Rotation paths and how fast each direction turns (degrees per step):
Each turn is a multiple of 5 degrees from 10 to 175, or 0.
Each row of a path follows its step; steps can be skipped.
Path 1:
step 0: [ 10   6 -26 -29   4 -10 -32   9  -8  18   9   3   0  -6 -19 -34 -10   6
 -35  15 -38 -24   5 -21  11 -30  19  20  27   9 -34  20  25  -2   3 -10
  -4]
step 1: [  2 -44   9 -20 -26 -17   5 -14  37  21   2  -5  -3 -16  17 -14  -4 -21
 -11  12  18  17 -27 -12  12 -18 -13   4  19  -5  31   9 -34   5  46   4
 -12]
step 2: [ 12   3   5 -27   4  38 -11 -14  14  -8  33 -10  11 -18 -16   9 -42  -3
  10 -31  -9  20  20 -26  -3  12 -22 -12 -23   8  15 -23  21  17   5 -42
  13]
step 3: [ 11   8  -1 -36   3 -21 -20 -11 -10  -8 -25 -40  17   5  -8  -5 -22 -12
  -6 -32  28 -24  -5   1  20 -26  31 -20 -16  -9 -20  10   7  -3 -20  21
 -41]
step 4: [ -4 -19  -5 -41  -3   4  -2  -6  -7  44   1 -15  -7  12 -38 -22  19 -15
  12   4 -32  -7 -13 -20 -34   5 -16  31  34   4   6  31   8  10   4  19
  -6]
step 5: [-11 -31  26  19 -21  22   8  -4   7 -10 -11  18  -7 -44 -17 -36   1  -3
 -17 -26  14  -3   4 -32   1 -29 -20 -30   3   8   6  -7 -24  29  17 -14
 -14]
step 6: [ 16  -4  -3 -32  25  17   8 -33  27 -19  17 -27  23 -24   1  15 -21  -7
   6  -6 -16   9  26 -16 -21   0  29  -6 -28 -25 -17  16 -31  -2 -18   0
  22]
step 7: [ 18   6  10 -41 -17 -46   2  27 -17  19  19  -3   6   3 -37 -35  -3 -25
  13   9 -11  -4   2  11  26 -11   3 -13 -22   5 -39  -6   8  14  -9  16
 -18]
step 8: [-41  -8 -16 -18  22 -10 -27 -12  50  -2  -7  17 -35 -17 -20 -38   3 -11
  11   1   6   1 -27 -31  -3  -4 -25   9  13  -9  14  27   9  -7   9  16
   2]
step 9: [-16  12   6  13   8  27  43 -19   5  29  15 -28   0 -40 -15   5 -22  -8
 -44 -18   2  35  26 -15  16 -16 -17   4  -9   6  -4 -10  -9  16  13   1
 -14]
step 10: [ -3  -7   6 -20  14  -7   1 -22 -23 -49  21 -30  19   5  -5  10 -16 -37
  36 -11 -13  -3  -5 -17   6 -12  22 -18 -24  31 -19  13 -16 -19  31  11
   8]
step 11: [ 22   1   9 -17   2 -14 -28  -2  26  28 -15 -15  -5   0 -44 -13  13  -2
  18   4  12  16  19   8   0  10 -12 -24  35  33 -33  13  26  22 -14  36
   7]
Directions:
[-10   7  -1  14  12  -7   5  -2   2  -3   6   3  -9  -4  -3   3   0  -7
   2   9   1  11   7   3   8   3   2  -3   2  11 -12   2   1  -8   7  10
   7] | 25
[  8   3   8  -1  -1  -8   5   8  -8   1  -2 -11   2 -11   0  -6   3   7
  -8   4  16   2   9   6   8  -1  -8  -9   8  -2   7  -6  -3   3  -1   9
  -4] | 175
[ -7 -16   0  11   4   2   7  -3   3   0   9   5   5  -9  -2   1 -16   8
  -2  -6  10  -7  -2   5  -1  11 -11   7   0  -1  -3   3  -4   2   1  -5
  -1] | 100
[ -2  -8  -7  -3   5 -10 -12  -5  -1  -1  -2   6   4  -8  12   4   7  -1
   2 -11   6   4  -6  -4  -3   1   3  -2  -1   1   9   3 -12 -13  -4  13
   1] | 155
[ -9   3  -6 -11  -1  -4  -1   3  -1   2  -7  -7  15  -1   6  -1  -2   5
   6   6  -7 -14   7   9   5   3  -5  -3  -4  14 -10   7  -1  -7  -4  -1
  -2] | 100
Path 2:
step 0: [  6 -17  13   6  18  23 -25   6 -30   7 -18  20  -2 -35 -11 -21   0 -25
  25   9  -1  -6 -16 -17 -16 -23  11 -10   4  16 -29 -14 -15 -32  14 -16
 -16]
step 1: [ 36  -1   9  20  -2   0  -2  16  -6 -21 -20  18 -24 -29   0  -8   2 -16
  16 -20  -6  -5  10  17   9 -19  12   1   6 -19  10  17 -12 -28 -18 -26
  46]
step 2: [  1   4   2 -24   0   6 -20  -6  -4  10 -21   6   7 -16  -5  12  21 -30
  21  10  30 -21  14  -5  31   9  -9   6 -15 -13 -39  16  16 -46   7  -3
  20]
step 3: [ 18  12  22  25   6 -25 -18  16 -25  -1 -33  10  31   1  15   3 -10   4
  -1  15 -12 -11  -6 -14  11 -20 -15  -7  -1  10 -10  -2  11 -22 -10  31
  49]
step 4: [ 27   1  11   3  -2 -12 -15 -18   9  10  -7  11  30  18  15 -37   8  -1
  20  -8   9  -8  -6 -32  14  16 -20 -17  -3 -24  19 -12  27 -33  -9 -35
  11]
step 5: [  2  31   7   7  16   2  32  13 -23  10 -28   5  28  -9  10 -10  11  -3
  23  28   6  -9 -15 -24  -9 -18 -19 -22 -28  12   7   9 -24 -19  20 -25
  -4]
step 6: [  4  11   0  -2 -20  19  31  19  -2  -6 -24   9 -26  30  18 -42   1  -8
   7 -20 -10 -17  16  -5  34  -3 -21 -14  -9  13  12  -8  -9 -11  -4 -17
  37]
step 7: [-12   8  -4 -10  13  14  17  -4  -7   6 -20  -6   1  12   3   6   1  -2
  13  16  34 -23  10  -3   8  20 -20 -40  11 -17 -38 -44 -27 -20   1  -6
  10]
step 8: [  6  11  -2  22  36 -16  13  42   2 -19 -11   9   9  48 -16 -11 -23  -3
   8   4 -15 -17   3 -10  10 -21  23 -23   7 -10 -27  -6  -1  -2 -16  -2
  20]
step 9: [-11 -19  27  -2  34  -5  12  -4 -12  -1  -4  17 -13  16  13 -36  10  28
  10 -10  19 -27  11   5  10  18  13 -30  19 -24 -13  14  24 -22   7 -18
 -15]
step 10: [ -5  12 -24  17   3  -8  18  22 -36  10 -19  11   4 -18  10 -26  -8  31
   0  19 -17 -16 -10  -7   3 -12  19  16  14 -13 -43   8 -18 -24  17 -17
  -7]
step 11: [ -1 -12   6 -29 -12 -13 -23   9 -38 -20 -20   7 -27  13  28 -31 -14 -11
  26 -18 -19   0  -2   5  -1  12  11   2   4 -24 -22   1  -1   5   6 -31
  31]
Directions:
[ -1 -13  -8   2  10   1   2   5 -16  -5   5   8   3  -8  -1  -4   9  -1
  -5  -1   6   4   0  12   4  -7   2   8  -4  -9  -8  -5   9   4 -10   0
   2] | 40
[-16  10  -2   4   2  -2  -4 -12   5 -11   2   9  -2  -1   1   6   7   5
  -7   1   4   1  -3   1  -4   7  -1   1  -3  11  -8  -6   5 -11  -2 -15
  -1] | 145
[  3   0  -6  -2   5   8   0  13  -4   0  -7   1   9  -4  -1  12  -6   4
   1  18 -13   3  -2  -4  -1  -1   6   1  -6  15  -7  -1  -3  -2  -5   1
  -7] | 145
[ -8  -9 -10   8  -8  -8  -6   3  -1   2   6   4  -2   6  -3  -9  -4 -12
  10   0  -3   6   6   3   7  13   2  -6 -11   3   1   3  -1 -10  -4   6
  -9] | 160
[  5  -4  -2  -5  -6   8   8  -4  -5  -1  -1   0 -15  -5  -4  -3   8 -11
   9  -2  -6   2  -2   3  -8   0  -2   3  -8   6   1 -12 -16   6   2  -9
   6] | 65
[  2   8 -12  -1   3  -6  -6  -4   1  10   7   1   9  -5  -7   0   8  -8
  -9   4   3 -12  -3  -3   7  -2  -1  -3  -3  -3 -11   4 -14   8  10  -3
  -7] | 140
Path 3:
step 0: [-22  26  41  -9  -5   4   5 -11   1  20 -13  13 -19 -33   3 -13 -44  43
 -21 -29   3 -25 -12   1   7  20  -7   1  44 -13 -18  -2  28 -10 -17  18
  -4]
step 1: [  7  31  42 -17  -9 -29 -29  29  38  -5   5  -8  15  14  20 -10 -17  39
  -1 -14 -13  -1   9 -13  19  -1  28  22 -35   6  -3  34  -8 -21  17   9
  -4]
step 2: [ -4  19  37 -16  -2  15   1   7  24  36   5   7   8   5  -4   2  -7 -42
   2 -11  26 -10  23 -51   8  16  -9   8   0 -14  33  -7  27 -41   0 -32
  20]
step 3: [-29  -4  30  11   5 -20 -29  -2  28 -30 -15 -35  -3   5 -33  42 -26   0
 -20  -2   2  -9 -22 -50 -15  12 -15 -20   2  -8 -17  -1   9   6 -20  16
  11]
step 4: [ -6  20  11 -16  -4   8 -14  41 -23 -17 -22 -35 -32 -43 -18  -4 -20   7
  -8 -19  -4 -16   0  -9  10  21   2  28 -26  10  -4   7  26  20  19 -44
   4]
step 5: [ 13  25  13 -41 -22  19  24 -18  20  11   2  -8  12  -2  12  -6 -54  24
   3 -29  17 -19  -3 -24  13  23  -8  12  34 -15 -24  15   3  13 -21  -2
 -20]
step 6: [-10  34  21  16  17 -25 -49  12  22  19   8   9 -11 -14  20  -1 -23  18
 -23  -3  -8 -16  11 -20  32   0   9  -4 -12 -28 -24  32  11 -40  23  19
 -14]
step 7: [ 16  39  47 -13  -8  19 -11  27  31  24 -11   0  17  10  18  29   8 -13
 -10  -5   0 -20 -11 -31 -28   9  11  18 -21  17  21   6  14 -19 -24 -31
  28]
step 8: [-40   1  47  -9  -4 -16  15   2  17 -27 -31 -17 -30  -2 -36  17 -21   3
 -15 -24  25   0  15 -25  -3  18 -21  -3  13 -24  17 -15  15 -25 -15  18
   8]
step 9: [-15  -6  28 -32  11 -18 -42  20   4 -11   5 -46  13 -25 -23 -21 -31   9
  -2 -16  -5 -13 -10 -33  10  16  16  19 -11  35 -18   7   3  26  28 -11
   6]
step 10: [ 14  28  -4 -15 -30  24  10  -1   2   9  10   0   0  -2  -2  -2 -45  13
   4 -14   5   1   6 -51  24  15 -12   9  -8 -45   5  22  35  14  -5 -49
 -10]
step 11: [  3  34   0   7  11  -5 -23   7  38  15  -3 -18 -17 -10  22  41 -26  -5
 -12   4  12 -39  -4 -16   7  28 -22  -4  12  -6 -48  28   5 -26  -4  31
 -15]
Directions:
[  3   4   6  14  -9  -1  -7  10  -9  -2  11  -4   4   4   5   2   5  15
   3  -3  -5   8  -7   3  -6   3  -3   7 -10   1   7   1   9   6   1  -8
  -2] | 125
[ -6   7  -4  10  -6 -13 -13 -14  -4   0  -3  -5   3  -7   5  -6   4   1
  -5  -1   1  -1  -7  -5  -2  14   6  -5   3  -2  -1 -12  -9  -2   3   8
   0] | 130
[ -6  -2  -7   3   5  -2   2  -2 -10  -2  -5 -12   3  -7  -8  -2   3  -1
   3   4   1   1   9 -11  -8   4   0   0   8  -2   4  18   4  19   0  -2
  -3] | 65
[  9   7   3   1   4   1  -9  -4   1   0  -8   0  -4   1   1   9  10 -15
  -6  13  -5   4  -6   0  -7   3 -14 -11  -5  -3   0   4  10  -3  -8  -1
  -2] | 85
[  0  14  -4  -3   0   6   5  -8  -1   6  -1   3  10   0 -16  -5   1  -3
  10 -10  -4  -6 -13   2 -12  -4   4   0   4  -4   6  -3   4  -8   0 -10
  -5] | 140
[ 2 -6  1  3  6  8 -5 -1  2  9 -3 -7  8 -4 10 -6 -3  2  4  2 -9  3 -1 -1
  1  2 -6  2 19 14 -2 -5  5 -3 -7 -7 15] | 155
[ -5  -1   9  -7  -5   7   6  -8  -7  11   2  12  -2  -1   8  -2   2   1
  -4   2  14  -3  -6  -7   0   2  -3  -9  -4   1   8  -3  -5  14  -7 -12
   3] | 140
Path 4:
step 0: [ 15   8  -8 -17  20  -4  -5   0 -23 -27  14  24   3  -8  16  49  -8 -18
  56 -41  40   3  18 -20  -6 -28  -2  11   0  10  -9  17  17  -7  -6  14
  21]
step 1: [ 29  13   2  20  13 -17  54   6 -25  -4  15  16 -25  22  -5  -5 -17 -27
  12  13   3  -8  15   5  33  28  -4   7  18 -23  10  43  40  -8  12   6
  -6]
step 2: [  0 -11  -7  19  -8 -18   9  -6 -17 -10  11  18   8  21 -10  13   1   4
 -33  36  46  31  39  16   4  35   4  30   2 -16  27 -10 -44  -7 -25  10
   1]
step 3: [  6 -19   3  16 -29   1  19  17 -25  -9 -28  -8  -3   8  37  21   2  30
   6 -14  -6  21   9   9  11 -13  22  33   6  16   6 -18   6   0 -28 -27
  63]
step 4: [ 39  11 -14  27   5  10 -14  27 -35 -14  17 -18  -2 -25  25  24 -21  -3
  26 -14 -19  19  -2  -1 -32  48  11 -17   3 -33  -9 -23  28  -5  12  -5
  11]
step 5: [ 13 -15  -9 -28 -15  -2  12 -13   3  -7 -38   0 -29  24  -5  31  -4 -36
   3   5  32  16  23 -11  13  52  -9 -15 -15 -22 -30 -14  16  33   3 -11
 -23]
step 6: [-17  13  12   2   4  22  47 -13   3 -54 -12 -15  -6  32   9  -4 -21   7
 -33  12 -15 -13  44   0 -12 -10 -18   3  11 -20   3 -27 -14   1 -14 -38
  -5]
step 7: [-18  11  30   5   1   4  11 -28  -9 -31   4  10   6 -26  27  -7  11  23
  32 -43  12  42  46   0 -39   1  -6   5 -31  19   6 -11  -3 -14   5   8
  11]
step 8: [ 30   5  11  -9   7   0  13 -32 -51   7   0   8 -35 -20  23   2  33 -30
  21   2   6 -14  16 -28   8   0  -7 -29   7   1  -3   8  49 -27 -16  -2
  21]
step 9: [  6 -47  -7   5   1   1  34 -14 -13  -9  23  17  11   5   2  20  -3  -6
 -23  33  -3 -14  24 -22 -29  51 -12  -6   9 -22  -3  56  -3  -2 -16   7
 -11]
step 10: [  2 -14  -6  20  28 -10  33   4  12  14 -21  12  -4  10  24  17  25  55
 -28 -12  40  11  39  10  10  -1 -19   7  16   2 -23   4 -26  22 -18  -2
  28]
step 11: [ 15  17  -8   4  23 -15 -13   9 -36 -47  21 -14  -7   5  45  48 -16  31
  28 -27  13 -10  -8  -4  -9 -24  -1  24  22  -6  -6  -2   8 -10 -18   9
  16]
Directions:
[  3  -1  10  -5   1   3   1   7  -4   0  -2   0  -7   3  16   6  -9   3
  -1  -1   7   5  21 -12   2  11   0   3   7  -3   2   2   2  -9   0  -4
   1] | 0
[ -7   1  -3   3 -10  -2  13  -9  -1   7   7  -2  -3  -4  -2 -10   0  -7
   8   3   5  -3  -1  -4   0   7  -2   1   4  10  17  -4  -7 -13   1   2
  10] | 60
[-13  15  -6 -12   4  -4   6   5   7  -8   3   1  -6   5  -8   1  -8  -3
  11 -12   0  -3   4   3   1   0  -7   0   8   1  -8  -7  -1  -3  -2  -2
 -10] | 60
[ -6  -8  -7  -4  -1  14  13  10   4   3  -5   6   5  -9  -7   3  -8   7
 -10   3   1  -5  12   1  -4 -10   4   5  -6   3   2  -8  -6   2  -6   4
   4] | 100
[ -4  -8  -6  -5 -14   3   1  -3   9   7  -2  -1   0   7   1  -3   8  -3
  11  -4  11  13   4  -1 -11  -6   8  11   0  -4  -6  11   2   4   5   0
  -2] | 155
[  8   0  -1  -9   7   1  -5 -11   8   6  -2   6   1  -3  -6   5   2   1
  -2  -2   3   6  -1  -3   0   1 -10  11   8   7  13  -9  14  10  -8  -9
   2] | 140
[ -5  -8   1   4   7   5   0   1   1   0   1  -6  15  -6  -2  -5  -8 -10
   3  -7  -7   4   2   4   8   1 -12   6   1  -6  -5  12  -2  -3   1 -14
  11] | 125
[  4   7 -14  -7  -1  -1  -2  -2   8 -10   0  -6  -5  -6  11   1   7  -7
   2  12 -11  -1   9  -4  15  -5   4   5   0   6  -3   4  -4   6   0   3
   8] | 140
Path 5:
step 0: [-24 -22   0 -15   3  35 -13  -8   8 -39  31 -23  -5   1  10 -14  -3  -2
  12 -33  -2   5  28  -4 -20 -10  29 -25   1   8  -7   4   5  -6  14   2
  49]
step 1: [ 17  25  -8 -15  15   5   8  15 -12 -18 -19  36  -5   5  29 -32 -25  22
 -13 -36  25  -7  23   1  -5 -33   7   3 -10   3 -12 -38  19 -16  -9  -4
   5]
step 2: [-19  19   7  -3  -4   2  -8 -21  -8  -3  15   1 -15  -1  11 -19   5 -18
  18   2  52 -10  12 -30  13  -7  17  22 -16 -50  20  18   7 -35   1   0
  27]
step 3: [-19 -11 -10 -14  15  10  22   5  20 -27   5  -8  22  38  31 -11 -17 -11
  -7 -32  18  -7  21  14   2  21  33  -4 -15  18   9  10  -2  14   3  -2
  51]
step 4: [  9  12 -12 -34   2   0  20 -11  -4 -29  -3  31 -11  40  20 -47 -11  24
   0 -12   5   6   2 -12  15 -19 -14   9 -27   4   1 -12 -19 -43  -2  -1
 -13]
step 5: [-10 -15  13  -8 -14  21  25   8   4  -2  14  -3  -6  29  -7   8  -8   6
  24   1  52  11   3   0   2 -28  27   6  16 -55  23  14 -12 -18  -4  14
  20]
step 6: [-10 -22 -17 -29 -14  22  17   5  -8 -49  -9 -29 -25   9  16 -27  -4  -3
   7 -13   6 -12  38  12  -2   1  28 -22  -9  34  11  -3   5   7  -7  18
  24]
step 7: [  5  12  -6 -20   8  13   4 -17 -18  12   1  43 -21  32  23 -17  -3   5
   3 -28  -2   5  32 -13 -12 -57  13  11  -5  -1 -11 -17  13 -26  16  16
  -1]
step 8: [-19   4   7   4  -3  -8   2  11   0 -17   6   1 -18   6   2   1 -29  -1
   4  -3  51 -12  25 -26  32   0  44   5  -4 -42  31  10  27   2  -2  23
   3]
step 9: [-12 -16 -27 -26 -16  -1   7  -9   9  -4 -12  -3  -4  16  24 -21   3  -8
  -8 -13  10 -12  31  13  10   6  23  22 -40  34   8  12 -11   1  29  13
  47]
step 10: [-11   9   0 -38  13  -5  17 -16  -2   0  11  47  -2  51  14 -22 -19   4
 -20 -12   1  14  15 -19  13 -17  24   6  13  -6  18 -15 -29 -14  -2  -5
 -28]
step 11: [ -3 -16   6   9 -21 -17  17  16  -4 -16   6 -12 -26  30 -14 -10 -16   9
  17  11  43  -7   4  14  23 -27   5  -9 -12 -22  48  19 -15  -3  12  25
  12]
Directions:
[ -2   1  -3  -1   4  -9   9  -3   7   2   3   5  11  11   3  -7  -2  -3
  -3   5   2   2 -10   3   9  11  -6   5  -6   0  11   8 -16   0   0 -12
   2] | 55
[  6  14   7  -1   5   7   3  -3  -5  14   8   2  -9   3  -1  -8  -8  10
   1  -2  10   4  -7   1   3   0  -4  -1  -4  -3  -2  -9   1   1   7  -2
 -17] | 120
[ -1   7  10  -1   8  -4   1  -6   7  -5 -12  -7 -11   4  -6   7  -3  -4
 -10  -2   1   3   5  -1  -3 -12  -4  13   5  -5  -3  10  -3  -6  -4 -10
  -7] | 125
[  9   2   0   5 -11  -9  -2   5  -4  -7 -12 -10  -7   2  10  -5   6   3
  -9   0   4  -4   2  11   4   3 -13  -1 -11   5   7  -6   4  -6  -4   6
  -3] | 145
[ 16 -12  -8  -8   2  -4  -1  -7   1   1   1  13  -2   3   0  -1  -2   3
   4   2  -1  -4   5  -4  -7   1  -7  15   4   9  -3 -13   4  -2  -9  -8
  -1] | 125
